rotation ticks, each row followed by its count of ticks:
The counts run from 0 to 85.
[ 14.7  -1.4  -7.1   0.8  16.7  16.9   7.3  25.8 -20.0  -7.9  12.3 -24.3
 -39.2] : 38
[ 30.5   4.8 -22.1  -6.0   5.3  30.7   2.7  -1.5 -20.0   4.0   9.0 -25.6
 -29.3] : 32
[ 12.7  54.7 -13.1   4.7  15.3 -15.3   4.6 -14.0   8.8  -6.3 -10.6  12.1
  -7.2] : 0
[ -6.0  14.9  39.2  -1.9 -18.1   3.8  18.5  11.3 -15.7  -2.1  37.2  -9.5
   9.7] : 70
[ 21.8  29.5  -6.6 -25.5 -19.1  28.8 -13.9  -0.8   1.0   6.0  20.4   4.3
 -23.0] : 23
[ 18.1  12.8  28.3  -0.1 -16.6   0.1  23.7 -29.7 -34.0   6.8  11.3   0.8
   4.2] : 79
[ 22.5  -3.8 -14.2   0.6  15.2  21.8   6.9  15.9 -20.3  -0.9  12.1 -29.2
 -35.2] : 36
[  3.2  42.8  -8.0   4.7   9.9  18.4 -15.7  28.3  12.8  24.0  20.4  -4.3
  -3.9] : 13
[  2.7  16.3  42.6  -9.3 -23.7   2.7  19.8  -5.2 -20.2  -2.8  32.4   2.0
   5.4] : 73
[-11.9  18.8  11.5  13.0  -6.4   2.3  21.7  12.6 -10.5  -1.0  20.0 -46.2
  16.8] : 62
[ 19.6   7.5  20.0  17.4   4.8  -3.5  22.5 -22.1 -42.0  21.1   0.1  -3.8
   1.3] : 84
[ 27.9   0.0 -18.7  -3.0  12.0  26.3   5.7   6.6 -20.7   2.6   8.6 -29.2
 -32.1] : 34
[ -6.3  27.8  -2.4  -0.4 -16.3  -6.1  21.3  -6.6  -7.5 -22.7  -4.3 -49.5
  -5.1] : 55
[-13.0  18.3  16.3  11.8  -7.2   2.9  20.5  15.9 -12.1  -0.9  25.8 -42.0
  15.3] : 63
[  9.3  53.8 -20.3  12.7  18.9   2.7  -5.0  -0.2  11.5  14.8  -5.3 -10.5
   2.4] : 6
[ 29.1  23.3 -15.6 -24.7 -16.9  30.8  -8.7 -10.8  -7.0   5.2  15.8  -6.4
 -24.8] : 26
[  3.2  42.5  -6.0  -0.1   7.0  19.4 -16.6  29.9  14.7  23.0  19.5  -1.5
  -5.8] : 14
[ -4.1  16.6  42.2  -7.3 -19.3   3.8  19.8   6.9 -15.6  -1.7  35.1  -4.1
   9.1] : 71
[ -3.4  18.1   6.9 -11.2  -7.9  -6.3  14.1  16.2  -7.9 -36.5   2.7 -20.2
 -39.3] : 47
[ 32.7  16.7 -18.8 -20.3  -8.4  30.5  -4.4 -12.4 -14.1   4.6  11.3 -14.2
 -26.4] : 28
[ 25.9  26.7  -8.3 -26.4 -18.1  29.1 -11.4  -5.9  -2.2   6.8  19.3   1.6
 -24.3] : 24
[ -1.8  14.8   7.5  -9.5  -6.0  -3.3  13.1  20.3  -8.6 -34.3   3.0 -19.2
 -42.4] : 46
[-10.0  15.4  35.3   2.1 -14.5   3.5  19.0  17.2 -12.2   0.6  36.7 -17.5
  12.4] : 68
[  3.2  40.4  -2.8  -4.1   3.6  21.0 -18.1  29.3  12.7  20.5  23.5   2.5
  -7.1] : 15
[-10.0  23.7   2.0   8.5 -11.5  -0.6  24.7   2.0 -11.0  -8.6   9.5 -53.2
  10.3] : 59
[ -6.4  27.2   2.5 -10.1 -16.3  -9.8  18.3  -1.6  -5.6 -35.3  -5.2 -33.3
 -24.2] : 51
[  7.0  51.3 -19.4  14.0  17.9   6.4  -9.3   9.1  13.5  20.7   2.5 -12.7
   3.2] : 8
[-11.9  21.6   6.2  11.0  -8.4   1.3  23.3   6.3  -9.7  -5.3  12.0 -52.6
  12.4] : 60
[ -4.5  23.7   4.5 -12.6 -15.0  -9.9  17.3   1.7  -5.9 -35.1  -4.7 -29.9
 -29.3] : 50
[ -2.4  11.0   7.7  -9.6  -0.1  -3.1  13.2  23.4 -10.0 -32.6   4.5 -18.5
 -43.3] : 45
[ 26.8  -0.5 -18.2  -0.4  13.7  25.6   6.6  11.3 -22.2   0.3  11.1 -28.6
 -33.0] : 35
[ 27.2  24.9 -11.4 -24.7 -17.2  30.2 -11.0  -8.5  -3.6   4.5  15.9  -0.2
 -25.5] : 25
[  3.8  46.3 -11.6   9.1  15.2  14.7 -12.5  21.9  13.0  24.5  13.5  -9.4
  -1.0] : 11
[ 12.8  54.9 -22.0  11.4  18.5  -1.5  -2.5  -6.0  11.9  12.8 -10.1  -9.9
   2.1] : 5
[ 22.6   8.9  19.4  12.3   1.2  -1.3  22.5 -27.4 -42.5  18.9   2.6  -3.2
   2.5] : 83
[ 13.9  33.1  -0.4 -22.4 -13.8  26.6 -17.7  13.3   9.0  11.0  26.1   9.0
 -19.8] : 20
[-14.3  16.0  26.8   9.0  -8.9   5.2  19.0  19.3 -11.9   0.2  30.0 -33.1
  15.2] : 65
[ -1.6  16.6  43.2  -6.6 -21.0   2.9  20.3  -0.8 -19.2  -1.7  34.2  -0.8
   5.8] : 72
[ -4.6  19.8   4.9 -11.6 -13.0  -8.9  16.3   7.1  -7.3 -38.1  -2.5 -25.8
 -32.7] : 49
[ 16.2  31.8  -1.9 -23.7 -14.7  26.5 -16.3   9.3   7.4   7.9  24.0   9.0
 -23.0] : 21
[ 21.0  30.4  -3.0 -25.6 -18.2  29.5 -16.0   3.9   4.2   5.7  22.2   5.9
 -24.5] : 22
[-13.0  16.4  20.1  12.3  -7.9   3.2  20.6  18.5 -12.8   1.8  28.3 -38.2
  16.7] : 64
[ 18.8  -2.5 -11.4   1.3  16.5  18.5   7.1  21.7 -20.8  -4.0  10.4 -27.9
 -37.3] : 37
[  5.4  16.3  42.0 -10.1 -24.0   0.2  22.1 -12.3 -22.4  -2.7  29.9   5.6
   6.7] : 74
[  5.0   0.9   1.5  -0.5  12.4   8.1   8.3  28.9 -16.0 -19.9  10.9 -22.0
 -45.0] : 41
[ -8.3  24.7   0.6   8.6 -10.6  -1.5  22.1  -1.3 -10.6 -11.0   5.6 -52.3
   7.3] : 58
[ -5.4  28.6  -1.5  -4.7 -17.0  -7.8  19.9  -5.3  -7.0 -29.3  -5.2 -41.3
 -13.5] : 53
[-12.6  15.2  30.6   7.6  -9.7   4.6  21.3  21.6 -11.2   1.8  34.2 -27.4
  16.3] : 66
[ 14.9  15.5  35.2  -7.7 -20.6   0.0  23.3 -25.7 -29.3   2.8  17.6   4.0
   4.7] : 77
[  4.7   3.5   3.4  -4.1   8.6   5.3  10.3  30.3 -13.8 -22.4  10.0 -21.8
 -46.2] : 42
[ 32.8  13.4 -21.0 -15.7  -6.1  28.8  -1.4 -11.6 -16.0   5.6   9.3 -17.6
 -28.9] : 29
[ 31.6  19.0 -17.2 -22.1 -12.9  30.2  -5.7 -11.1 -10.6   3.4  13.5  -9.0
 -25.3] : 27
[ 20.8   8.9  23.2   5.4  -8.8  -1.0  24.3 -30.5 -38.5  11.7   6.8  -1.3
   3.8] : 81
[  3.2   6.2   6.9  -5.8   4.5   1.8   9.7  29.2 -13.5 -27.2   8.7 -19.3
 -45.7] : 43
[  4.0  43.7 -10.5   7.3  14.4  14.7 -14.4  25.9  14.2  24.3  16.6  -6.9
  -0.6] : 12
[ 12.9  55.7 -13.3   3.9  16.7 -12.4   3.3 -15.5  10.1  -2.7 -11.5   8.3
  -6.1] : 1
[  7.7  52.4 -20.0  13.7  18.0   3.8  -7.7   4.8  11.2  19.7  -1.1 -10.6
   4.0] : 7
[  6.8  38.9  -0.9  -7.7  -0.9  22.7 -19.6  27.7  12.8  19.5  25.7   4.8
 -10.6] : 16
[ 10.7  13.4  36.4  -8.3 -22.7  -0.1  21.4 -22.3 -26.7   0.2  22.0   4.2
   5.1] : 76
[  0.3   9.4   8.8  -7.1   1.7  -0.2  11.5  27.5 -11.6 -27.5   5.9 -17.7
 -44.6] : 44
[ 29.1   2.7 -19.5  -3.2   9.9  27.8   2.4   1.0 -21.1   3.6  10.7 -27.6
 -31.6] : 33
[ 14.2  -1.8  -6.3   1.1  17.9  13.6   8.3  27.6 -18.9 -10.8  10.4 -25.6
 -40.4] : 39
[ 12.7  56.1 -20.5  10.6  18.2  -4.1  -0.6  -8.8  10.0  10.7 -11.1  -5.8
  -0.8] : 4
[-10.3  26.9  -0.9   5.2 -12.4  -3.6  23.6  -2.6 -10.5 -16.0   2.0 -50.1
   4.2] : 57
[ 32.5   7.4 -22.3  -8.4   1.9  30.2   1.5  -6.3 -18.3   3.9   8.9 -22.8
 -28.8] : 31
[  5.6  48.5 -16.8  13.4  18.5   8.9  -9.1  14.1  12.4  23.3   4.9 -11.5
   2.4] : 9
[ 13.1  56.3 -16.2   6.1  15.2  -9.7   1.7 -12.5  11.4   1.9 -12.9   2.5
  -3.7] : 2
[ 19.5   5.4  16.4  20.1   7.6  -5.6  21.9 -16.5 -42.9  21.5  -1.3  -4.9
  -0.8] : 85
